[[135 122 141 118 137 144]
 [143 114 115 122 149 153]
 [122 128 126 142 137 131]] ==> 135

[[107  99 152 106 103]
 [110 104 148 109 107]
 [142 148 112 144 145]] ==> 107

[[145 152 108 147 149 112 113]
 [114 108 144 113 111 141 140]
 [114 108 144 113 111 141 140]] ==> 145

[[125 130 125 118 144 103 117]
 [120 143 142 143 139 118 146]
 [131 148 117 138 121 114 143]] ==> 125

[[151 114 138 134 140 145 142]
 [119 104 114 107 154 134 146]
 [119 135 125 132 148 141 144]] ==> 151

[[146 110 121 131]
 [147 111 121 131]
 [128 152 124 117]] ==> 146

[[154 106 150 150 111]
 [153 107 147 151 112]
 [150 107 148 146 111]] ==> 154

[[149 107 105 144 149]
 [101 151 156 108 106]
 [102 150 152 107 108]] ==> 149

[[112 110 143 110 111 137 141]
 [143 153 107 143 149 111 112]
 [112 107 143 112 111 140 141]] ==> 112
---
array([126, 119, 144, 121, 136, 134, 152]) Out: 152, 126

array([[151, 103,  99,  99, 102, 151],
       [106, 150, 152, 150, 148, 109]]) Out: 151, 106

array([129, 149, 126, 129]) Out: 129, 129

array([103, 154, 105, 156, 107, 102]) Out: 102, 103

array([ 99, 152, 103, 103, 148, 146]) Out: 146, 99

array([[124, 134, 133, 124, 122, 132, 132],
       [127, 130, 130, 127, 126, 129, 129],
       [144, 107, 107, 145, 151, 109, 108]]) Out: 132, 144

array([124, 117, 113, 119, 103, 149, 136]) Out: 136, 124

array([[127, 139, 127, 123, 103, 131],
       [133, 135, 123, 148, 126, 148],
       [125, 108, 101, 141, 132, 131]]) Out: 131, 125

array([109, 100, 147, 110, 108, 145, 140]) Out: 140, 109

array([[104, 144, 112, 110, 144, 141],
       [152, 109, 148, 149, 110, 112]]) Out: 141, 152
---
[131 122 123 138 137 134 149] ⇒ 137
[153 131 140 137 127 113 136] ⇒ 127
[126 106 127 156 120 137 110] ⇒ 120
[152 128 147 109 128 120 125] ⇒ 128
[145 154 121 147 128 121 114] ⇒ 128
[132 149 120 157 153 152 126] ⇒ 153
[134 102 126 104 105 104 133] ⇒ 105
---
[[126 126 126 130 130 130]
 [158 157 156  99 100  98]]: 130, 158

[105 107 128 156 125 119]: 119, 105

[[128 150 127 131 148]
 [128 102 134 126 102]]: 148, 128

[[107 107 107 149]
 [149 149 149 107]
 [107 108 108 149]]: 149, 107

[[147 122 147 126 141]
 [140 136 148 106 141]
 [131 119 136 122 147]]: 141, 131

[[128 130 129 137 139]
 [130 137 130 123 135]
 [114 101 127 138 119]]: 139, 114

[108 157 156 155 100]: 100, 108
---
153  156  101  103 → 153, 103

122  135  124  107  128  132  155 → 122, 155

138  133  105  119  145  119  135 → 138, 135

125  127  121  131  140  128  128
148  150  122  118  120  131  129
127  127  128  128  125  126  134
→ 125, 134

114  139   98  122
127  128  106  119
110  146  101  120
→ 114, 120

105  150  125  129  112 → 105, 112

155  155  155  139  140  153  140 → 155, 140

113  119  114  152  119  116
136  108  135  151  107  113
→ 113, 113

122  133  119  107 → 122, 107

110  126  134  131  135  140  154 → 110, 154
---
[[120, 129, 107, 106, 142, 104, 106], [142, 120, 105, 110, 146, 100, 120], [132, 129, 131, 141, 113, 139, 145]] >> 106, 132
[119, 142, 139, 117, 102] >> 102, 119
[[130, 128, 123, 134, 101, 132], [129, 131, 127, 120, 116, 133]] >> 132, 129
[106, 126, 119, 112, 146] >> 146, 106
[[131, 158, 155, 109, 135, 141], [143, 148, 149, 108, 99, 132]] >> 141, 143
[123, 151, 106, 110, 155, 123, 113] >> 113, 123
[151, 143, 108, 156] >> 156, 151
---
[129 152 117 121 145 155] 117

[[113 124 106 134 123 109 124]
 [125 121 125 136 123 127 124]
 [109 130 110 123 134 107 130]] 123

[125 118 101 135 134 150 123] 135

[[122 125 137 110]
 [135 130 116 154]
 [127 127 139 103]] 127

[107 112 151 157 100] 112

[147 114 144 152 146 116 111] 152

[146 121 130 152 120 149] 130

[111 120 147 135 117 115 153] 135

[110 109 105 152] 110
---
[[139 103 153 122]
 [117 131 129 126]] --> 126

[[129 117 130 109 117 115]
 [126 127 143 121 129 119]
 [142 127 121 146 146 150]] --> 119

[[142 119 119 106 121]
 [115 132 128 141 133]] --> 133

[[153 110 106 106 146 151]
 [152 111 110 107 143 145]] --> 145

[[128 128 130 124 106 126 132]
 [119 134 126 130 115 127 132]] --> 132

[[130 127  99 126 147 128 111]
 [143 127 119 129 138 131 112]
 [137 126 126 128 134 129 125]] --> 112

[[120 116 129 133]
 [137 141 103 117]
 [140 138 124 122]] --> 117
---
[[138 154 124 110]
 [139 149 123 110]] => 154, 149

[109 151 110  99 105] => 151, 110

[129 125 153 158 101 132] => 158, 153

[120 156 110 135 144] => 156, 144

[152 138 124 114] => 152, 138

[[112 106 136 154]
 [146 147 125  99]] => 154, 147
---
136  138  142  118
120  118  117  139
145  149  147  106
-> 118

126  133  126  147  148  125  150
130  126  129  124  123  130  123
133  124  132  127  127  133  128
-> 150

142  127  148  124  125
108  128  101  135  110
129  135  127  136  135
-> 125

127  140  127  129  156  134
127  131  130  117  131  139
131  133  140  115  119  136
-> 134

136  147  155  154  140
126  116  110  110  123
126  115  108  108  122
-> 140

134  137  105  150  138  111  103
123  129  135  121  124  132  137
128  123  134  122  126  133  133
-> 103

130  126  130  121  127  129  156
128  128  128  126  127  128  134
130  112  136  131  137  122  119
-> 156

106  117  138  114  143  142  144
141  121  117  111  138  144  111
115  131  123  120  117  138  122
-> 144

134  131  149  144  124  146
134  131  149  144  124  146
126  129  107  113  138  111
-> 146

110  152  152  109  102  148  149
126  131  130  126  126  130  130
120  140  139  119  116  138  138
-> 149
---
Input: [117 152 115 143]
Output: 117

Input: [105 125 116 127 116]
Output: 125

Input:
[[137 129 131 129]
 [121 113 101 128]
 [123 119 115 147]]
Output: 123

Input:
[[137 138 106 150]
 [135 141 105 152]
 [146 117 134 136]]
Output: 146

Input:
[[108 150 108 119 126 116]
 [109 149 109 119 126 116]]
Output: 109

Input:
[[107 121 112 113]
 [111 118 126 108]]
Output: 111
